The rows below fall into families. The same turns and mirrors carry the whole set onto itself and the rows of a family onto each other. For each named row, which other rows are in its family? Write them in the order they are listed.
These 21 rows form 7 families of 3 rows each.
k_97: [ -4   7 -34 -15   0 -36   7   2   0]
k_269: [  4  19 -21  -3  -1 -45   3  -7  10]
k_983: [  7  32 -26  41  10 -15   6   0   7]
k_455: [ 31 -23  -5   7  14   1 -32 -14  12]
k_846: [  5  21 -23   0   4 -14  21  44  -3]
k_355: [  6 -17  -6  19 -19  10  -6 -19 -24]
k_334: [ -4 -17   9  -2  -6  13  -2  34  31]
k_479: [ 25   1   3  -1   3  26 -19  44   3]
k_920: [ 21  19  -2   9  -8  37  11  24 -13]
k_384: [ 14   3  -8  -3 -16  25  -5 -28 -12]
k_926: [ 22  19 -12 -24   7  19 -13  35  16]
k_342: [ 24 -23 -17   6  18 -25 -27 -11  14]
k_430: [ 17  34 -13  44   6  15  -2  -6   5]
k_737: [ 31 -17 -10   0  23 -10 -32  10  21]
k_640: [ 24  15   6   8 -16  16  -7 -33  -2]
k_439: [  0   9 -18  20 -16  -3  26  -6 -26]
k_213: [-20 -24  -4   4  -7 -19  10  15  24]
k_364: [-10 -27  10  12 -19  16   2  -3  15]
k_733: [ 30  31   2 -13   8   6 -14  29  28]
k_106: [ 18  40 -19  34  16   3  -2  22  17]
k_898: [ -3  -7 -27   2   5 -40   1  28  -2]

The rest of the family of k_737: k_455, k_342
The rest of the family of k_106: k_983, k_430
The rest of the family of k_640: k_269, k_733
The rest of the family of k_898: k_355, k_479

